(in the rows, 128 means zero)
A single turn carries every row of the set below to another of its rows. Some are shown first; where does it send the rows asked next?
j61: [ 96  81 103 136 173 138 145 151 172 115  93 126 135 126 108 130  93 134
 137 147 151 145 112 142 133 120 115 168 144 131  75 113 119 117 122]
j183: [ 77 124 130 141 210 141 109 106 142 114 107 121 119 125 132 122 113 107
 126 131 145 130 140 145 130 140 130 141 131 105 125 133 126  90 130]
j578: [133 143 154 119 166 103 143 112 110 151 161 104 126 123 160 129  98  68
 153 140 114 141 146 144 136 117 138 136 120 147  95 158 122 108 136]
j419: [ 75 117 148 141 201 155 115 113 138 118 124 131 115 121 141 119 112 120
 128 131 158 138 156 155 135 142 136 149 135 104 118 112 133  99 119]
j124: [143 178 116 114  88 133 111 141 148 158 130 142 110 132 105 123 118 119
 132 121 126 178 131 121 102 112 151 133 109 175 135 148 137 145 163]
j244: [105 136 104 144  76 145 139 147 121 126 104 110 117 132 118 144 122 114
 129 129 135 120 151 135 154 203 140 136 134 178 140 111 147 147 122]
j968: [ 94  75 120 142 143 152 123 154 151 130 103 125 112 117 122 136 106 138
 136 153 169 138 143 148 129 116 148 183 138 107  92  85 108 110  91]
j988: [110 135  88 138  86 138 121 149 136 116  90 111 118 130 112 147 126 109
 119 117 139 124 138 123 146 198 139 139 126 181 153 121 144 142 130]
j421: [ 88 138  98 136  83 153 145 138 128 121 105 115 114 138 109 138 122 121
 127 130 121 127 145 127 150 186 139 125 138 187 125 118 156 163 128]
j78: [145 117 120 127  69 123 133 173 120 119 110 101 139 138  77 139 105 110
 122 139 131 147 106 126 152  95 115 113 142 147 129 155 131 157 156]
j707: [123 143 144  98 161 105  96 140 112 135 151 114 104  99 161 131 119  96
 125 108 135 147 157 130 115  97 170 176 105 131 124 157 138 114 117]
j632: [149 132 104 129  56 136 126 133 150 140 139 129 135 120 120 136 107 161
 116 128 137  97 139  81 126 117 134 168 146 173 104 140 141 139 142]
j703: [133 112 136 128  46 137 124 181 103 126 124 106 121 127  89 138 116 128
 120 142 141 143 133 136 150  86 140 131 142 132 133 135 136 166 128]
j716: [153 129 108 142  46 134 131 128 146 144 141 125 137 123 127 138 106 152
 120 142 137  85 140  95 132 118 132 164 147 170 103 135 132 138 135]
j120: [150 135 110 134  49 139 124 120 136 158 141 118 129 127 120 141 105 147
 123 136 136  97 147  73 126 124 141 155 144 164 108 134 127 123 142]
j309: [148 179 116 149  61 113 126 134 130 160 126 124 115 129 120 124 123  99
 142 157 110 127 135 165 117 116 145 134 113 161 140 154 116 143 140]
j733: [ 64 124 138 141 198 153 111 101 131 121 116 123 108 125 135 119 117 114
 127 137 142 129 154 148 128 131 142 140 133  99 121 125 128  98 117]
j992: [125 124 143 112 154 115  95 140 137 117 157 131 108 103 171 129 124  95
 122 123 148 141 150 154 118  74 166 178 108 142 114 140 134 134 104]
j761: [166 127 106 142  54 131 131 126 153 146 138 123 144 127 125 142 101 141
 123 139 143  92 134  88 133 130 125 158 145 174 107 133 125 126 147]
j7: [126 108 178 117 210 154 123 139 122 152 129 133 109 130 131 129  88 124
 128 131 151 106 129 120 136  98 130 147 135 105 117 126 124 125 113]
j492: [120 114 171 116 213 144 128 145 122 143 124 132 114 125 131 124  90 131
 125 129 141  96 123 128 138  97 125 155 137 106 115 141 132 133 112]
j326: [158 129 112 129  54 140 122 131 145 151 143 127 133 123 123 141 103 156
 120 126 148 107 145  73 126 128 138 166 143 169 109 127 135 127 144]
j803: [132 116 140 123 164 116 117 129 155 110 160 136 124 118 171 126 114  80
 130 139 143 140 133 167 128  73 143 160 116 162  94 139 130 144 115]
j676: [120 112 170 122 205 153 117 126 121 156 124 126 105 135 130 130  94 113
 128 141 142  97 126 118 132  88 137 138 133 100 121 132 114 122 109]
j529: [101 123  96 143  74 164 118 133 143 121 105 120 107 143 116 147 131 104
 123 134 147 133 147 124 142 175 154 124 129 183 140  96 136 153 119]
j686: [172 167 128 138  71 126 111 139 143 169 134 134 117 135 121 132 116  94
 144 138 144 163 138 142 115 134 147 132 107 167 148 128 110 122 155]
j702: [136 120 126 109  68 133 119 183 109 125 115 105 125 129  75 139 111 130
 115 121 140 164 122 108 143  94 134 127 137 138 137 149 144 157 151]
j731: [160 102 138 134  59 132 129 186 123 119 123 111 139 132  92 142 106 115
 124 139 159 152 119 142 159 104 119 129 142 145 133 126 129 156 144]
j332: [ 66 102 101 123 149 139 115 148 128 137  86 106  98 112 102 133 114 146
 127 142 134 131 142 119 113 108 161 179 133  94 100 126 117 105  98]
j790: [ 86 120 140 152 200 139 116 111 138 115 114 121 123 121 143 123 112 104
 131 139 152 120 146 164 139 149 126 147 134 102 126 123 121  89 121]
j613: [124 113 170 128 203 138 127 144 117 144 121 126 114 123 136 127  93 123
 126 140 139  80 124 141 140  97 126 157 136 100 121 142 123 130 104]
j684: [128 113 158 124 213 141 114 130 129 147 113 124 112 134 127 131  93 108
 124 137 140  92 114 120 132  92 128 141 130 104 127 143 111 118 116]
j87: [158 113 142 121  61 135 121 179 104 141 123 100 128 135  85 147 104 112
 127 128 156 167 130 112 152 116 132 120 137 134 141 128 125 135 152]
j55: [ 94 134  82 140  78 149 112 136 138 116  91 112 106 136 109 146 135 107
 116 128 132 120 140 120 137 173 153 129 125 178 149 120 140 151 120]
j732: [155 177 111 134  86 106 134 158 152 138 124 139 132 122 116 118 115 119
 134 133 118 144 118 164 119 123 123 151 117 181 132 163 141 157 158]
j989: [101 126  97 134  90 162 133 137 148 116 106 126 116 144 110 142 121 113
 124 125 141 144 139 119 146 183 139 123 134 195 128 104 151 159 134]
j387: [ 74 102 105 144 157 132 163 129 134 138  92 101 125 130 103 126  95 126
 148 171 112 117 125 144 135 121 123 150 149 113  70 133 110 112 113]
j813: [ 69 125 137 150 198 140 124 111 132 110 115 122 119 119 141 116 115 117
 128 143 138 112 148 170 138 137 128 151 138 102 118 132 132 105 115]
j97: [130 128 143 126 168 110 142 112 140 126 161 121 131 127 164 123 103  68
 145 149 119 136 131 161 135  89 130 136 123 162  83 153 125 133 130]
j427: [163 162 141 136  71 128 133 164 145 151 147 151 124 120 131 121 113 128
 141 133 146 160 143 173 126 133 136 159 118 176 129 123 140 156 143]
j878: [104  98 126 146 150 131 151 139 118 161 100  94 124 124 113 140  88 117
 157 158 143 132 143 135 141 160 131 158 142  99  93 108  96  75 116]
j315: [155 136 100 134  58 131 128 118 146 151 134 118 138 129 116 140 103 142
 122 135 130  95 133  73 126 124 130 151 144 172 106 145 128 124 152]
j724: [ 71 122 138 138 210 145 122 118 142 106 116 131 122 118 137 115 111 125
 125 128 146 131 145 159 135 140 125 153 137 110 114 130 142 108 125]
j788: [128 175 134 126  62 141 125 144 128 162 146 143 101 125 119 117 124 134
 138 140 120 157 154 152 112 104 161 144 117 165 125 135 142 165 135]
j111: [138 109 166 131 208 135 119 141 127 145 116 125 118 127 136 133  92 109
 126 139 148  85 117 135 139 102 122 152 131 102 129 137 112 118 111]
j438: [ 98 105 105 118 173 125 125 154 134 145  82 101 120 115  98 140  93 134
 137 123 146 152 130 103 122 151 135 174 132 104 107 128 114  76 131]
j217: [133 149 153 102 168 100 121 128 100 153 155 103 115 109 158 134 104  81
 142 115 126 150 155 125 126 124 153 157 110 135 115 160 130  97 135]
j612: [140 120 134 133  50 131 132 163  95 141 120  91 125 139  82 142 109 105
 131 150 129 142 128 125 153  99 133 108 141 130 133 143 120 146 142]

j731 turns into j703
j97 turns into j803
Now find these:
j761 turns into j716
j968 turns into j332
j724 turns into j419
j529 turns into j55
j684 turns into j111
j788 turns into j124

A single turn carries every row of the set below to another of its rows. Some are shown first; where does it send the rows asked next?
j433: [120 139 133 128 111 142  72 144 124 135 127 106 175 157  77 130 132 150
 147 120 105 194 151 161 113 137 126  88 141 159]
j955: [162  94 140 140  93 138 117 129 119 125 117 100 139 134  90 109 102 135
 124 190 122 141 157 158 130 117 138 108  89 160]
j866: [118 126  80 133 127 118 122 158 139 132  99 104 142 114  71 121 169 143
 145  89  91 102 158 117 149 160 118  94 131 114]
j775: [148 150 173 162 163 131 135 111 141 149 136  93 147 184  86 113 164 135
 150 132 142 151 149 105 122 130 115  96 129 144]
j981: [116 122 113 125  99 106 136 123 151 124  87  83 106 108 123 118 136 132
 127 138  87 116 145 161  70 152 136 122 150 125]
j45: [140 131 130 130 148 122 102 133 143 122 106 100 164 108  76 128 128 169
 175 157 108 146 144 175 107 117 195 111 143 128]
j648: [139  82  85 132 139 108 124 144 155 124 114 108 132 139 117 103 137 190
 123 155 106 162 106 173  86 129 120 124 106 139]
j365: [108 119 123 108 146 123 163 118 162 125 145  82 146 129 141 119 138  84
 136 116 122 118  97 171 146 126 123 100  81 137]
j469: [122 132  96 116 121 103  90 142 152 151 105 110 136 125  56  95 156 152
 141  98 101 141 158 123 150 164 117 114 134 109]
j190: [149 150 156 143 165 135 125 105 161 133 155 100 145 184  80  88 158 126
 168 145 143 152 151 128 133 138 135 130 113 168]
j359: [150 151 175 163 163 124 134 114 140 145 138  89 149 187  83 117 159 126
 154 137 140 161 152 119 112 133 116 107 128 155]
j991: [171 128 108 124 124 133 148 114 117 119 171 119 151 154 149 114 121 147
 175 162 108 123 129 143 124 117 141 130  98 156]
j503: [114 108 118  98 128 100 161 127 158 125 130  91 111 133 118 109 127  85
 145 113 114 121 112 174 140 147 145 131  75 130]
j637: [143 150 114 147 148 147 123 131  82 103 128 107 176 154 106 116 122 103
 129 140 149 111 133 176 114 112 123  92  72 157]
j928: [118 115 120  98 139 118 158 124 155 127 148  83 147 120 140 120 131  88
 138 115 113 126  95 177 143 122 124 108  78 135]
j429: [145 128  80 128 140 123 160 118  86 113 103  97 128 117 111 114 151 164
 109 113 121 115 121 162  92 142 110 106  94  95]
j499: [129 129  79 136 121 119 114 156 143 135 103 105 139 109  70 119 166 151
 141  99  89 103 164 115 142 165 116 108 137 118]
j130: [119 164 143 157 160 153  94 112 120 121 104  83 184 138  78 115 140 163
 111 116 128 122 141 165  90 138 133 102 139 102]

j130 turns into j637
j503 turns into j469
j991 turns into j981
Now find these:
j359 turns into j928
j955 turns into j648
j866 turns into j775

A single turn carries every row of the set below to another of its rows. Some are shown first; where does it send the rows asked next?
j580: [132 145 146 103 124 113 115 170 153 102 151 109]
j771: [ 94 135 174 140 158 141 108 120 166 116 135 145]
j618: [122 135 112 129 111 106 134  93  87 125 127 148]
j863: [100 160 128 127 137  89 119 112 125  92 142 186]
j254: [100 114 148 152 139 146 137 115 113 152 146 117]
j794: [110 140 121  68 103 133 108  96 122 137 186 146]
j659: [158 138 128  78 122 124  96 113 154 100 150 125]
j222: [ 96 105 157 148 117 138 119  99 113 140 150 110]
j431: [ 92 131 168 125 163 138  92 125 164 103 134 143]
j245: [104 148 115  69 101 135 113 105 140 137 182 133]
j661: [ 89 149 143  97 107 127 134 162 116 135 180 124]
j672: [120 164 141 117 136  97 124 120 147  92 148 190]
j677: [118 143 122  60 108 133 112  99 129 140 175 131]
j305: [112  99 166 127 132 141 128 100 102 145 159 116]
j198: [ 85 131 191 123 145 131 110 121 161 118 164 150]
j172: [109 172 135 121 124 110 119 107 139  89 128 185]
j405: [132 134 154 110 126 116 109 172 141  93 144 112]
j211: [116 160 126 121 146 110 114  98 154 107 128 188]
j646: [ 98 114 149 143 144 155 129 129 107 137 150 108]
j494: [ 96 158 132  92 106 130 138 163 129 130 169 115]
j662: [101 108 163 145 139 153 116  95 106 123 161 117]
j304: [154 126 134  81 123 122  82 106 149  95 150 135]
j720: [142 129 124  73 118 124  89 105 159 105 149 118]
j137: [133 137 140  97 123 120 113 161 146  97 135 103]
j836: [ 91 151 141  86 109 123 131 156 130 143 177 114]
j896: [111 155 110 111 143 104 103 100 150 102 142 188]
j291: [146 132 115 121 122 106 143 100  88 120 145 155]
j922: [128 125 111 146 125 107 132  99  84 113 148 143]
j458: [ 82 143 179 142 133 143 105 113 165 106 152 148]
j373: [118 139  91 129 124 120 140 104  94 137 157 151]
j566: [ 74 142 178 126 151 134 102 109 147 100 153 161]
j94: [121 141 101 132 127 115 142  92 101 143 139 160]

j137 turns into j720
j672 turns into j291
j211 turns into j94
Now find these:
j458 turns into j172
j794 turns into j661
j431 turns into j896
j677 turns into j836
j922 turns into j662

A single turn carries every row of the set below to another of its rows. Some are shown first; where does it send the rows asked next?
j348: [150 160 138 118 158 130  89 169 138 112 127 188 138 135 131 116 146  86
 139 139 117 124]
j533: [153 133  94 122 166 107 112 117 120  94 139 169 101 110 162 123 165  78
 118 126 148 113]
j975: [120 141  82 154 101  99 148 138 144 110 114 141 140 108 154  88 139  93
  96 122  90 119]
j763: [142 107 114 162 127 110 140  85 135 122  96  92  90 119 158 150 128 137
 110 144 111 145]
j847: [152 153 149 123 122 117 143 138 117  90 128 139  90  99 136 141  80 124
 107 152 124 133]
j418: [121  99 106 162 158 161  99  95 134 110 105 107 107 111 174 136 143 111
 122 131 106 114]
j873: [137 108 100 148 126 128 101 105 133 164  95 140 114 134 163 160 174 114
 133 113  84 135]
j933: [125 135 133 134 136  88 118 130 173 139 100 116 166 118 139 112 177 114
 104 112 137 152]
j755: [158 129 121 129 151  92 137 104  92 118  99 144 139 106 132  96 173 106
 104 169 102 154]
j544: [145 183 154 117 112  85 146 161 123 140 107 174 118 137 132 134 143 117
 137 150 112 128]
j376: [131 150 138 155 105 100 160 106 127 146 111 125 105 112 185 174 134 130
 119 146 118 130]
j767: [143 158 138 133 146  84 136 143 109 150 122 186 108 129 143 158 145 125
 145 102 100 143]
j446: [104 152 136 168 127 145 109 106 131 125 104 156 134 110 161 116 137  98
 164 119  75 121]
j276: [153 121 117 154 156 155 119 118 151 103 136 113  98 117 160 147 106  92
 104 115 138  97]
j399: [115 109 110 115 152 134 116 165 137  98 114 123 144 143 151  95 155  76
 138 144 158 119]
j307: [115 124 133 152 123  95 160 113 107 156  99 123 141 112 127 108 140 154
 104 146  88 139]
j564: [157 136 150 158 149 132 111  97 172  99 109 127 122  97 130 110 110 126
 120 132 116 165]
j895: [121 149 146 108 149 119  96 174 134 120 133 194 131 131 139 109 130  95
 147 145 125 119]
j694: [127 173 161 123 121  77 145 160 125 140 124 173 118 137 122 130 135 118
 135 142 144 131]
j145: [123 118 110 151 150 163 143 126 117 115 111  98 119 114 118  76 114 113
 108 125 124 128]
j100: [138 138 162 134 154 155  72 145 116 105 129 154 126 118 145 130 138  98
 156 122 142 114]
j58: [152 109 127  98 185 126 130 147 125 147 107 106 126 144  96 123 162 118
 129 144 121 136]
j845: [122 141 145 154 137 122 151 133 160 155 122 120 102 134 111 153 111 136
 136 107  80 125]
j157: [124 130 101 130 132 150 154 147  81 124 113 118 114 124 122 103 149 100
 133 165  94  92]
j483: [125  87 112 150 141 127 119 101 138 160 104 131 100 149 162 158 158 121
 132 117  82 140]
j138: [139 175 135 129 155 101 131 159 131  88 132 159 114 106 125 107 106 104
 114 143 154 110]
j962: [116 115 114 120 146  60 145 157 131 142 110 156 157 147 147 130 178 111
 123 137 116 124]
j381: [156 102 123 139 145 118  82 123 154 145 118 161 122 141 187 150 143 106
 159 130 100 147]
j852: [128 116 108  93 117  94 122 153 118 132 136 161  89 140 163 150 140 102
 151 169  98 111]
j681: [151 188 149 127 148 119 135 165 132  93 125 133 109 109 121 120 116  99
 104 149 144 108]
j942: [141 133 149 112 133 102 133 134 130 124 138 112  95 116 138 159 162 126
 116 162 178 117]
j919: [142 107 106 152 146 163  80 107 143 112 107  95 109 103 161 140 142 100
 108 136 115 125]
j998: [110 116 109 115 108 138 121 177 175 131 110  96 138 138 133 110 126 113
 136 137 112 116]
j807: [115 102 112 129 169 123  98 125 123 145  97 129 161 144 126 102 139 112
 152 124  88 153]
j466: [149 124 106 146 113 110 142 104 136 139  93  90  82 111 154 158 126 129
  98 135  99 134]
j8: [134 118 114 128 116  96 178 160 134 104 121 127 115 117 146  96 134 118
  83 164 141 118]

j873 turns into j348
j446 turns into j533
j8 turns into j307
Now find these:
j767 turns into j381
j763 turns into j694
j157 turns into j975

